In the data rows, zero lies at 7.5, halfway between 7 and 8.
Two rows play each game, the first against the second. How much does the first row win by? 15 is about a draw, 30 a big win and 0 a big loss. Wins can go round in a circle: one row can beat a second, the second a third and the third the first. Each row has two weighted sums of its numbers, A and B, taken from their middle values. A row wins by its A times the other's B, less its B times the other's A.
[13  3  7  5  9  5  9 15  6  9  9  4  5  7  3  7  5 13  9 13 10]
[12  6  9 10  9  8  3  6  6  7 10  4  7  5  7  7  7 12  8  9  8] -> 13
[ 3 10  5 12  6  9  7 11 15 15 10 12  5 10 13  5 13  6  4  5  2]
[10 13 10  7 10 11 11  6  6  0  8  8  7 13  9 10  8  7  9  7 13] -> 19
[ 6  9  5  6 11  7 12  7  4  5  5  8  6  2  1  9  8  7  6 10 11]
[ 8  9  7  9  9  8  7 11  9  9 10  9  5  5  6  9 11 11  5 10  6] -> 13
[ 2  8  9  8 10  7 15  7  7  6  6  9  5 10  9 12  7  7  6  7 13]
[ 4  7  0  9  8  6  9 10 10 10  4  7  5  6  4  3  6  4  6  7  7] -> 17
[12  7 12  7 12  4 11 13  6  3  8  6  7  5  2  9  9 15 11 15 11]
[10  1  6  4  8  5 11 12  4  8  8  4  4  8  4  7  1  9  7 12 12] -> 19
[ 8  7  2  6  6  5  5 10  9  9  5  7  8  7  5  2  5  4  9  7  3]
[12  8  9  7  9  8 11  9  7  6  7  4 10 11  5  7  6 10 14 11  7] -> 11
[ 7  6  4  8  3 11  7 12 13 15 11 11  5 13 12  6  8  6  4  6  1]
[ 8  7 10  2  4  4  4  7  5  5  6 11 11  8  9  8  9  4  8  5  7] -> 15
[ 3  1 15  3  2  2  9  0  5  8  5  6 14 13 15  9  2  5 10  5 10]
[ 5  5  3 11  8  9  8  4  9 12  5  3  6  8  8  4  2  5  7  6  9] -> 16
[ 9 13  8  7 10 13 11  5  5  4  8  9  8  8  6 11  9  7  7  8 10]
[ 5  8  5  8 10 10 11  7  5  8  7  8  5  7  5 10  7  6  5  9 10] -> 15
[10  4 11 11 12  8  5  5  1  5 10  3  4  0  3 10  7 15  4 13 15]
[ 1  8  0  9 10  9 11  8  7  9  6  9  2  3  5  7  7  2  0  6 11] -> 20
[10 10  8 12  8  8  4  0 10  3  3  2 13  8  7  1  6  7 15  5  5]
[ 8  6 11  0  1  6  9 12  4 12  9 14 12 10  9 12  9  4  7  8  2] -> 18
[ 6 11  8  7  6  6  4 10 10  6  9 14  8  6 10  8 14  6  4  5  6]
[12 11 12  6  6 15 12  2  4  8  9  4 13 12  7 10  6  9 14 10  6] -> 16
[ 2 15  8  9 12 10 15  3  7  3  4 11 10  4  4 10 13  5  9  7 10]
[12 10 12  6  9 10 10  3  3  2  8  5 11  9  7 10  6  9 13  9 10] -> 20
[10  9  4  5  7  8  6 10  9  6  7  8  8 12  7  5  7  5  9  6  6]
[ 4  8  7 11 11  8 10  8  8  7  8  9  4  4  6 11 11 10  5  9  9] -> 16
[ 9  6  1  9  7 13  5  8  9 11 10  5  4 10  9  4  3  6  5  5  7]
[12  8  9  9 15  6 12 15  8  0  9  5  2 10  3  7  8 12  7 10 15] -> 15
[ 2  7  7 13 11  6 15  9 12 11  6  6  4  8  6  8  8 10  8 10  9]
[11  7  7  7  6 10  6  8  7 10  9  7  9  9  7  7  8  9 10  9  3] -> 13
[ 7  7  5  9  6 11  6  3  6 10  8  5  8  7  9  7  5  5  7  5  6]
[ 2 12 10 13 10  4  7  9 15  5  7 12  6  6 11  8 15 10  6  6  7] -> 20
[ 7  4  6  9 11  7 10  9  7  7  9  5  2  7  6  8  4  9  5  9 13]
[ 7  9  5  9  9  8 10  8  9  6  5  6  8 10  5  5  6  7 12  8  7] -> 12
[10  6  6  8  9  9  8  8  7  9  8  4  7  8  5  6  5 10 10  9  7]
[10  8  4  5  7  9  6  4  4  6  5  5 11  5  4  5  4  4 10  6  6] -> 15
[ 7  2 15  6  5  2  7  5  7  8  7  6 11 11 12  8  5 10 11  9  8]
[ 8  7  3  0  5  6  8 13  4  7  7 11  7  9  5  8  6  1  4  6  8] -> 14
[ 9 10  5 10  9  8  7 12 13  7  8  8  5 10  7  5 10  9  8  8  6]
[ 6  1 14  7  5  1  5  4  6  6  6  5  9 10 13  8  4  8  8  6 11] -> 19
[ 8  0 15  3  2  3  4  2  6 11  6  4 15 11 13  7  1  6 12  7  5]
[ 8 13  6  4  5 10  6 11  7  8 11 15  8  4  7 11 15  5  2  7  5] -> 17
[ 8  9 13  6  5  5  2  7  8  4  9 12 10  8 13 10 12  7  6  5  6]
[ 8  6  7 14  8 12  3  7 12 12 13  5  2 10 14  7  7 11  3  6  8] -> 15
[10 10  7  3  5  8  5 12  6  8 10 14  8  7  9 10 13  6  4  7  5]
[ 6 10  6 15 12 11  5  2 10  5  7  4  5  5  9  6  8  9  7  5 10] -> 24
[ 4  3 15 10  6  7  9  2  9 11  8  5  9 13 15  9  5  9  9  6  9]
[ 8  7  6 12  8  6  4  3 10  8  4  3 10  7  8  3  5  8 13  6  4] -> 15
[ 9 13  8  7  9 15 10  2  5  0  8  7  8 14 10  8  5  3  7  3 15]
[ 9  5  7 10  8  6  6  9  7 11  8  5  7  3  4  7  7 12  8 11  6] -> 15
[ 6 12  9  4  2  7  2  5  9  8  6 14 14  8 13  6 12  1  7  2  1]
[ 9 13  8  8 11 10 12  6  7  0  8  8  7 12  8 10  8  7  9  7 12] -> 19
[ 8 12  6 10  9  9  9 12 11  7  9 11  5  9  6  8 12  9  7  9  7]
[ 5  8 11  9  8  9 10  2  7  5  7  8  8 10 11 10  8  7 10  6 10] -> 5
[13  4 11 10 11  2  6  8  9  3  6  0 10  9  4  3  3 14 15 11 10]
[ 7 11 13  7  8  5  9 10  8  4  9 13  8  6  8 13 15 10  7  9  8] -> 12
[10  6  6  7  6 11  7 10 10 11 12  8  5 15 12  8  6  7  6  6  7]
[ 7 11  6  9  7 10  7  4 11  5  6  7  9 13 12  4  7  4 10  3  6] -> 14
[15  2  7  4  7  6  8 12  4 10  8  1  8 10  3  4  0 12 13 13  7]
[ 5  4  7  9  8  3  9  7  8  6  5  5  6  8  7  6  5  8  7  7 10] -> 17
[ 6 10  7  7 11  5  9 10  8  1  5 10  5  5  5  9 10  7  5  7 12]
[ 6 11  9  9 11  9  9  6  6  1  9 11  3  7  9 13 12  7  3  5 15] -> 4
[ 9  6  4  6  6  7  0  9  6  5 10  8  4  8 10  4  6  4  2  2 10]
[ 9  6  4  8 10  5  5  9  5  4  7  4  4  4  4  4  5  7  5  7 12] -> 14
[ 7  5  7 10  9  7 11  8 11  9  7  4  6 12  9  7  4 10  9  8 10]
[ 8  2  7  3  2  6  5  4  4 11  5  4 12  9  8  5  0  4 10  6  5] -> 15
[ 8  8  5  9  9 12  8  4  3  8  8  5  7  4  6  9  6  7  5  7  9]
[ 7 12  7  4  8 10  9 13  5  6 11 15  4  3  5 13 15  7  0  9 10] -> 17
[ 9  8  5 13  8 11  5  5 11 10  9  4  6  7  9  4  6  9  8  7  6]
[ 3  9 10  8  7  3  8  9 10  4  7 14  6  7 10 11 13  6  4  5 10] -> 4
[ 8  3 10  0  0  6  5  7  5 12  8  9 12 13 13  8  3  2  7  5  5]
[ 8  6 12  7  7  4  2  6  6  4  8  7  8  6  9  8  8  9  7  6  9] -> 20
[ 9  4  9  6 10  4 13 13  6  6  8  6  5  8  3  9  6 12 10 12 12]
[13  9  6  5  9 11  6  6  3  4  7  4  9  9  5  6  4  8 11  8  8] -> 8
[ 6  8  2 11  8  6  6  9 15 10  4  5  8  8  6  0  7  6 10  6  3]
[10  7  6  6  6 12  7  5  4  9  9  6  7 10  9  9  4  6  7  7  8] -> 15
[ 3 11  8 14  8 14  8  3 11 10 10  9  6  8 13 10 11  7  5  5  7]
[ 9 12  7  6  9  9  8 11  7  3  9 12  5  9  7 10 11  6  5  6 10] -> 17
[ 3  7 13 11  6  5  7  2 10 10  5  7 12  6 10  8  9  9 12  8  4]
[14  5  3  4  7  9  8 15  6 10 10  6  5 11  4  6  3  9  7 11  7] -> 19
[ 4  4 13  8  8  2  9  3  7  6  4  6  9  6  9  9  5  8  9  7 10]
[13  7  9  7 12  9 12 13  5  6 11  5  4  8  3 10  7 14  9 14 11] -> 14
[ 6 10  4 11 10  5  4  9 11  6  6  8  7  1  4  4 11  9  7  8  5]
[ 1  4 12  7  3  4  7  0  8 10  4  8 12  8 13  8  5  3  8  4  6] -> 13
[ 8  1 11  4  3  3  5  5  7 13  5  3 13 11  9  4  0  7 12  8  4]
[ 3  9  4  7  6  7  9 11 11 12  6 12  8  5  6  7 12  5  5  7  3] -> 11
[ 6  4  2 12  8  9  7 11 12 14 10  6  2  9  9  4  6  9  4  7  7]
[ 7  7  5  6 10  8  8  6  2  4  7  7  5  2  4  9  7  6  4  9 12] -> 15
[8 9 6 8 7 8 2 5 7 6 8 8 6 2 8 7 9 6 4 5 8]
[ 6  7  7  7  9  2  8 12  8  3  7  9  4  6  6  8  9  7  5  8 12] -> 16
[13 10 12  8 10 10  4  0  2  1  7  3 12  5  6  6  6  9 12  8 10]
[10  5  7 13  9  7  5  8 11 11  8  3  6  6  7  4  6 13  9  9  5] -> 15
[ 9  8  4 13  8  8  4 10 15  8  9  5  5 13 11  2  7  9  9  5  6]
[12  4 12  9 10  2  3 10  7  4 10  4  6  6  8  7  7 14  9 10 10] -> 29
[12  6  6  2 11 10 12  8  0  6  9  4  6  4  0  9  3  8  6 12 14]
[14  4 14 14 11  4  1  9 10  8  9  0  9  0  4  3  9 15 12 15  6] -> 12
[ 5 10  8 10  8  3  4  9 13  5  6 11  8  6 10  6 13  7  7  5  5]
[ 7  8  9  6  7  3  5  6  9  3  4  7 12  6  7  5  8  6 12  6  6] -> 16
[ 4  4 13  5  2  6  7  2  7 13  6  7 13  9 12  8  5  5 10  7  3]
[ 3  5  2  6  5  9  8  8  6 15  7  9  6  4  6  7  6  3  3  7  4] -> 17
[ 9  4 14  7  5  4  6  5  9 10  7  4 12 11 11  7  5 11 14 10  4]
[ 6  7 13 10  9  4 11  9  9 10  6  6 10  3  4  9 11 15 13 14  5] -> 21
[ 7 10  7 10 11  6  5  6  7  0  7  8  5  7  9  7  9  7  5  4 13]
[ 2  8  4 12  9  5  9  9 13 10  5  9  6  5  7  5  9  7  7  7  4] -> 12
[ 8  9 11  6  8  6  8  9  8  2  9 13  6 13 12 11 10  6  6  4 11]
[ 8 12 10 12 11  5  6  7 11  3  4  6 11  3  4  6 13 11 13  9  5] -> 15
[12 10  4  5  7  9  6 13  6  9 10  9  8  5  4  7 11  9  6 10  4]
[ 9 11  9  6  5  7  1  5  8  5  7 10 11  7 11  6 11  5  9  4  4] -> 16
[ 5 10  3  7  8 13  8  8  6  8 11 13  3  6  9 11 11  3  0  4 11]
[13  8  7  0  2  8  2 10  4  9 10 11 11  9  9  7  7  4  7  6  2] -> 5
[ 3  9  6  7 10 10 15  8  3  8  8 11  4  4  4 14 10  7  2 10 11]
[ 7 12  7  8  8  6  5  7  9  3  4  9 10  7  7  4 10  6 10  5  7] -> 19
[ 5  7 10  7  8  8  9  5  5  5  8  9  7 10 10 11  7  6  6  6 11]
[ 8  8  8  7  9  4  4 10  8  3  7 10  6  5  7  8 10  8  6  7  9] -> 15
[11  6  6  2  4  8  2 13  4  7 13 13  4  8 11 10  9  5  0  6  9]
[11  8  5  6  8  9  4  6  4  5  8  5  8  5  4  6  6  8  8  8  7] -> 9
[ 7 10  9  6  7  6  7  9  7  5  8 13  9  6  9 10 13  8  6  7  6]
[ 9 10  7  6  7  9  9 12  8  7 10 11  6 10  8 10 10  8  8  8  7] -> 16
[ 6  9  8  7  9  7  9  9  8  4  9 12  4  9  9 11 10  7  4  6 11]
[ 3  9  8 12  8 10 13  8 11 12  6  9  8  7  7 10 10  9  9  9  4] -> 19
[ 5  3  6 11  6  6  6  8 12 14  7  5  6  9 10  3  4  8  8  7  4]
[ 9  8  4 11  7 11  6  9 13 12  8  5  8  9  8  3  8  9 10  8  1] -> 7
[ 5  2 12  2  1  6  7  6  4 15  8  9 11  7 11 11  6  6  7  9  3]
[ 1  5  4 11  9  8 12  6  7 12  6  6  5  1  4  7  6  7  4  9  9] -> 24
[11 11  8 10  6 15  6  6  9 12 11  8 10 11 11  8  9  9  9  7  2]
[ 7  8  4  6  7  8  6  8  5  6  7 10  6  5  7  7  8  4  4  5  8] -> 13
[12  5  4  4  7 11  6  8  0  8 10  6  5  5  5  9  3  6  3  9 10]
[12  6 10  7 11  8 10  8  3  5  9  3  7  5  2  8  6 13  9 13 12] -> 14
[11 14 12  8  9 11  8  3  7  1  8  8 12 12 10  9  9  7 12  5  9]
[ 9 15 10  6  7 14 10  3  6  5  7  9 14  8  7  9 11  6 11  8  5] -> 10
[ 7  3 14  2  5  3  8  9  5  7  8 11  9 11 11 12  6  6  7  7  9]
[10  9  9  5  7 13  9  3  2  5  9  7  8 11 10 11  5  5  6  5 11] -> 17
[ 6  2 14  3  1  7  6  4  5 15  8  9 12 12 15 10  4  5  7  5  4]
[10  8  6  5  8  8  8  9  5  6  6  6  9  7  4  7  5  7 10  9  7] -> 8
[ 7  7  6  6  7  8 12 15  9 11 10 11  5 12  7 10  9  8  6 10  7]
[11 11  9  8  8  9  4  9 10  7  9  9 10  5  6  6 13 11 10 10  2] -> 14
[ 7  9  7 10 10 10  8  5  5  6  9  8  5  4  6 10  9  9  5  8 11]
[10  7  9  6  9  8  8 11  4  3 13 11  1  9 10 13  9  9  1  7 15] -> 9
[10  7  5  8 11  8  9  5  4  3  5  2  6  4  2  5  3  8  9  9 13]
[ 3 11  6 14 11 11  7  1  9  6  7  7  4  4  9  8 10  7  5  5 10] -> 11
[ 7 14  8  8  8  8  5  8  9  3  8 13  8  5  8  9 15  6  5  6  6]
[ 5 13  8  6  6  9 10 11 11  9  9 15  9  9 10 11 15  5  5  6  4] -> 9
[ 9 10  7  9 12  9  9  8  8  0  8  8  2 12  9  8  8  8  6  5 15]
[ 5  2 15  6  4  0  3  3  8  4  3  6 12  8 13  5  5  6 10  5 10] -> 16
[ 4  5  8  7  3 10  7  2  8 12  7  7 10 12 14  7  3  3  7  4  5]
[ 3  9  5 13  6  6  4  9 15 11  6 10  7  8 11  2 11  6  7  4  3] -> 5
[ 4  9  8  7  7  5  8 13 11  8  8 14  7  7  8 10 14  8  4  8  5]
[ 3  8  5 11  9  3  7 10 12  8  4  9  6  4  6  5 10  7  7  7  6] -> 14
[ 9  9  6  6  6  7  6  8 10  6  6  8 10 10  9  5  8  6 10  5  4]
[13  5  9  6 10  6  6  6  2  3  8  2  7  6  4  7  3 11 10 10 13] -> 17
[ 9 12  6  7 11 12 11  4  3  3  5  4 10  4  1  6  7  8 11 10 11]
[ 9  9  8  8 10  7  7  9  6  4  8  8  6  6  6  9 10 10  7  9 10] -> 13
[13  2 10  7  9  5  5  9  5  9  9  1  8  4  4  6  4 14 11 13  8]
[ 7  4  9  6  6  5  8  6  8 10  6  7  9 11  9  7  5  7  9  6  6] -> 16
[ 5 10  9 11 10  1  6  8 11  1  4  9  7  6  9  6 11  7  7  5 10]
[ 6 11 11 10  9 11 11  2  6  8  6  7 10  5  6 10 10 10 10 10  7] -> 10
[ 2  5  5 10 10  5 12  8  7 11  4  5  6  0  1  7  6  8  7 11  8]
[ 3  9 10  8  7  4 10 13 10  8  8 15  6  8  9 11 14  8  5  8  6] -> 16
[ 4  0 15 10  7  0  5  6 12  6  5  5  8  9 14  6  5 12 10  7 12]
[ 6 11  8  5  4 10  5  5  9  9  8 12 12  9 12  8 11  2  7  3  2] -> 17
[ 8 10  6  7  8  8  6 12  7  9  8  9  7  2  3  7 12  9  6 10  4]
[ 5  5 10  6  7  6 10  3  4  6  5  5  9  7  7  8  4  6  9  7 11] -> 15
[ 4  4  3  8  9  4  9  9  7  9  3  4  6  2  2  4  4  6  7 10  8]
[ 5  9  1  7  8 13 15 12  7 12  9  9  4  8  3  9  7  5  4  9  8] -> 10
[ 8  5  6  3  9  8 15  8  3  8  6  5  8  7  1  9  3  8 10 12 10]
[ 8  6  8  9  8  5  6  6  8  7  5  4 10  6  6  6  6  8 12  8  7] -> 19
[ 8  6  8  9  7  7  4  3  8  7  6  5 10  8  9  6  5  6 11  6  5]
[ 8 12 10 13 11  8  8  1 11  3  3  3 13  8  6  4  8  9 15  7  7] -> 14
[ 8  9  8  4  8  8 12  9  5  9  5  8 11  3  1  9 10  9 11 13  5]
[ 6 11 11  6  2  9  3  3  9 10  7 12 13 10 14  9 11  3  8  3  1] -> 18
[ 5 11  7 13  9  9  9  6 14  7  7  8  7 11 10  7 11  8  8  5  7]
[10 10  6  7  7 11  6  7  6  9  8  7  8  6  6  8  9  7  8  8  4] -> 6
[ 4  7  4  5  7  6 11 13  8 11  8 13  5  8  6  9 10  5  4  8  6]
[ 8  8  7  7  9 11 13  5  4  6  7  4  7 10  6  9  4  7  8  7 11] -> 16
[ 9 12  9  7  9 12 10  6  6  5  8  9  9  9  7 11 10  9 10  8  7]
[10  5 11  9 10  0  3 11  8  4  8  6  7  3  4  7  9 14  9 10  9] -> 11
[ 3  9  3  6  4  4  6 10 12 10  4 10  9  6  7  3  9  1  7  4  2]
[11 10 10  6  9 12 15 10  7  4 10  8  6 15  9 11  6  9  9  9 12] -> 24
[ 9 10  7  8  8 12  7  6  6  8  9  9  7  6  6 10  9  8  6  8  6]
[10  5  5  3  6  8  7 10  4  9 10  8  6  7  6  9  5  7  5  8  7] -> 14
[ 7  9  6  7 11  9 15 13  5  7  9  9  4  4  1 11 10 10  5 13 10]
[10  9  3  5  5 10  6  8  7  8  7  8  9 10  7  5  6  4  9  6  4] -> 16
[ 9 10  5 10  7 15  7  3  7 11  9  5  9  8  8  6  6  7  9  7  4]
[ 7  8 11  3  2  7  3  4  7  8  7 11 12 11 13  8  8  3  8  3  4] -> 17
[ 9  8  7  5  9 10  9  7  0  6 10  8  5  3  4 12  8  7  3 10 12]
[11  6  9  5  7  4  9 11 10 10  6  5 11 12  6  5  5 10 15 11  4] -> 4
[ 9  4  6 10  4  8  0  8 11 12 11  7  5 11 13  4  6  7  4  4  5]
[ 9  6  8 11  8  9  6  6  9  8  9  5  6 10 10  7  6 10  8  6  8] -> 16
[10  7  9  8  9 12  8  3  2  6  9  5  7  6  7 10  6  9  7  9 11]
[ 4  2 12  2  0  4  6  4  5 14  5  9 14  9 12  8  5  4  9  6  2] -> 8
[ 8  7  7  9  9  6  8  7  6  5  7  6  6  6  6  8  7  9  8  8 11]
[ 5  3 12  4  5  6 13  3  4  9  6  5 10 12  9  9  1  5  9  7 11] -> 11
[5 9 3 9 7 9 5 5 9 9 6 8 7 5 7 5 7 3 5 4 6]
[ 6  8  5 13 10  9  8  8 10  9  9  7  3  6  7  7  9  9  5  7  9] -> 9
[ 8 11  8  5  7  6 10 11 10  5  6 10 10 12  7  7 10  7 12  7  6]
[ 1  5  9 12  8  3  9  8 12  9  6  9  5  7 11  9  9  9  6  7  9] -> 12
[ 8  5 15  4  2  3  2  2  5  8  7  9 14  7 13  9  7  7  9  6  4]
[ 8 10  7 10  8  9  4  9  9  4 11 11  4 11 12  9 11  7  3  3 10] -> 18
[ 1  8  2  9 12  7 15  9  7  8  3  7  5  0  0  6  8  5  4 10 11]
[ 7  6  4  6  7  6  9 10  7 11  5  6  9  4  3  5  6  7 10 10  4] -> 14
[ 5 14 12  8  8  8 12 11 10  7  8 14 10  7  7 13 15  9  9 11  4]
[ 9  7  3  0  4  9 10 15  0  8 11 15  5  7  4 12  7  1  0  8 10] -> 17
[12  7  9 11 10  9  3  3  5  3  9  2  6  5  7  7  5 11  8  8 11]
[13  5  3  0  7  8  6 13  2  6  9  7  6  7  3  7  5  6  6  9 10] -> 19
[ 5  9 11 11 10  5  4  5  7  2  8 10  6  1  8 10 13  9  5  7 10]
[ 7  3 15  7  5  5 10  2  6  7  6  3 11 13 12  8  2  9 12  8 10] -> 14
[ 8  1 12  0  2  0  7  9  6  9  5  8 12 12 10  7  2  5 10  8  7]
[ 7  7 10 12  6  9  5  3 12  9  7  4 10 11 12  5  6  9 11  5  4] -> 2
[ 5 10  8  5  7  8  9  5  4  4  6 11  8  6  7 11  9  3  6  6 10]
[ 5  4  9  6 11  4 15 12  5  8  7  7  5  3  1 11  7 10  6 14 13] -> 14
[ 7  2  7 10  7  4  6  9  8 12  7  4  6  5  7  6  4 10  8 10  7]
[ 7 11 10 11 10  8  7  5  8  2  7  9  7  6  8  9 12  9  8  7  9] -> 16
[ 9  9 10 10  9  4  7  9 12  7  5  6 10  7  6  5 10 12 14 10  3]
[ 8  9  8 15 10 10  5  8 13  6 12  8  2 11 14  8 10 11  4  5 10] -> 13
[10  6  4  6  5  9  3 10  8 11 10  7  7 10 10  5  5  6  7  6  5]
[ 9 12  9 12  9 10  9  5 13  8  5  4 12 10  6  4  9 11 15  9  2] -> 5
[ 8  6  5  8 10  9  9  8  4  6 10  6  2  6  6  9  4  8  3  8 13]
[ 6 12  8  8  6  6  4  8 12  5  5 12 11  8 10  5 12  3  9  3  4] -> 3
[ 5  7  6  2  7  5 14 14  6 12  5 11 10  4  1  9  9  6  8 13  4]
[ 7 11  8 12 10  7  5  3 10  2  5  6  8  7  8  5  9  7 10  5  8] -> 13
[ 1 14  5  8 11 14 15  7  7  8  7 12  5  6  3 12 12  5  5 10 10]
[11  9  8  2  7 10  9 10  3  7  9  9 10  8  5 10  8  8  9 11  7] -> 17
[ 5  5  6 11 11  6 11  8  8 11  7  4  5  2  3  8  8 12  7 12  7]
[11  4  5  4  8  7  8  9  4  6  8  4  5 10  6  7  1  7  7  8 11] -> 1
[10  4  8  7 10  6  8 10  4  7 10  7  3  4  4 10  7 11  4 11 11]
[11  8 10 10 13  5 11 11  9  3  8  3  7  6  2  7  8 15 12 13 11] -> 10
[10  3 11  5  4  4  6  7  7  9  7  5 11 11 10  7  4  8 12  8  5]
[ 8 10 10 11 10  4 10 12 14  5  7  9  7 10  6  6 11 12 12 10  7] -> 7
[15  7  9  4  9  9 13 14  6  6 10  5  7 14  3  9  5 12 13 13 10]
[ 8 10  5  4  5  6  7  8  8  5  4  9 11 10  6  4  8  2 11  5  5] -> 11
[ 9  7  5  9  8 10  8  9  9 10  9  8  5 10  8  8  8  9  7  9  7]
[ 8 11  7  8 10  9  8  6  7  3  7  8  8  7  7  8  9  7  9  6 10] -> 19
[ 8  6  9  0  1  5  4  9  5 11  7 13 12  8 10  8  9  3  6  6  2]
[ 8 10  4  7 10  9  7  9  5  4  8  9  5  2  4  8 10  7  3  8 11] -> 19
[ 4  4  3  7  8  4  7  6  6 10  3  4  8  0  2  4  4  5  7  8  7]
[ 3 10  5 10  9  6  8 11 11  7  7 11  5  5  7  6 13  6  5  7  7] -> 19
[15  0 12  5  8  4  4 10  3  7 10  0  8  8  5  6  1 15 11 13 10]
[ 3  1 12  0  0  1 12  8  7 13  4  8 12 14 11  7  2  3  9  7  7] -> 5
[ 9  8  1  4  7 12  6  9  4  6 10 10  3  9  9  7  6  1  0  3 11]
[ 9 10  9 12 10 11  9  5  9  8  8  5  9  6  5  7 10 13 12 11  5] -> 16
[ 7 10  7 10 14  7 14  8  7  4  6  5  5  4  1  8  9 11  9 12 13]
[ 2  7  3  8 10 11 12 10  5 10 10 12  0  2  5 13 10  6  0  9 11] -> 10
[12 11  8  3  5 10  5 13  7  5 11 14  8 11  9 10 12  6  5  7  6]
[12  9  5  5  9 13 12 12  6  9 11  7  4 12  4  9  5  9  8 10  9] -> 19
[ 6  6  4  9  6  7  6 10 11 10  9  9  5 12 11  6  6  6  5  5  7]
[ 4  7  5 12 10  4  6  8  9  4  7  8  3  4  8  6  9  6  4  5 12] -> 9
[ 5  6  6  3  2  3  2  7  8  8  4 11 10  7 11  4  7  0  5  1  5]
[ 8  6  5 13 10  9  4  4  8  9  7  3  6  3  6  5  6 10  8  7  6] -> 13
[ 7 10  6  8  8  5  5 11 11  6  7 11  7  7  7  7 12  7  7  6  6]
[ 8  7 10 10  5 10  5  0 10  9  7  5 11 12 14  6  6  6 10  4  5] -> 17
[ 8  3 12  0  1  2  5  7  5 10  5  8 15 10 10  8  5  5 11  7  3]
[ 5 11 13  7  3 10  4  3  9  9  9 13 13 10 15 10 13  5  7  3  2] -> 17
[10  5  4  7  8  9  6  8  4  7  9  4  5  6  5  7  4  8  7  9 10]
[ 5  4  6 12  6  4  5  9 15 13  5  5  8  9 10  1  7  9 10  6  2] -> 16
[ 8  9 10 11  7 11  7  3 11  7  9  6  8 14 13  8  7  8 10  5  7]
[ 8  6 10  3  5  8  9  6  4  8  7  8  9 10  9 11  6  7  8  8  8] -> 13
[ 9  7  6  6  6 12  6  5  4 10  9  7  7  9  9  9  5  6  7  6  7]
[ 7 10  9  7  8  6  8  8  8  5  6 11  8  7  8 10 11  8  8  8  8] -> 21
[ 6  8  4 12 11  7  9  8 11  8  7  5  4  5  4  5  8  9  8  8  9]
[ 8  8  4  4  8  6  9 10  5  9  5  7  8  3  1  7  7  6  8 11  6] -> 12
[ 8  3 12  5  6  1  8 11  8  6  6  7  9 11  9  8  5  9 11  9  8]
[ 6 11 10  6  9  8 13  6  6  2  7  9  8 10  8 12  9  7  8  7 13] -> 15
[10  5  9  8  7  4  7  9 10  8  7  5 10 11  8  6  6 11 13  9  4]
[ 1  1 15  7  5  0 10  4  8  8  4  6 11  9 13 10  5  8  9  7 12] -> 23
[ 7 10  3 11  9  7  7  9 12  8  5  6  7  6  5  3  9  7 10  7  4]
[ 3  3  7  6  3  7  4  5  7 15  9 10  7  5 13  8  5  4  0  5  5] -> 21
[ 9 10  8  7  9 11  7  7  4  7 10  9  8  1  5 11 11  9  6 11  6]
[ 3 10  9  8  8  4  9 11 10  5  6 13  6  4  6 10 14  7  5  7  8] -> 16
[ 8 14  7 12 10 12  9  7 12  5  8  8  8 11  8  7 12 10 10  7  6]
[ 8  2 12  4  3  4  8  7  7 11  6  6 11 13 11  7  2  7 11  7  6] -> 23
[ 5  8  6 10  7  3  6 14 15  9  7  9  6 10  9  3  9  8  8  6  4]
[ 9  9  6  7  4 10  2  4  8  7  8  7  9 12 12  4  5  4  7  2  5] -> 26
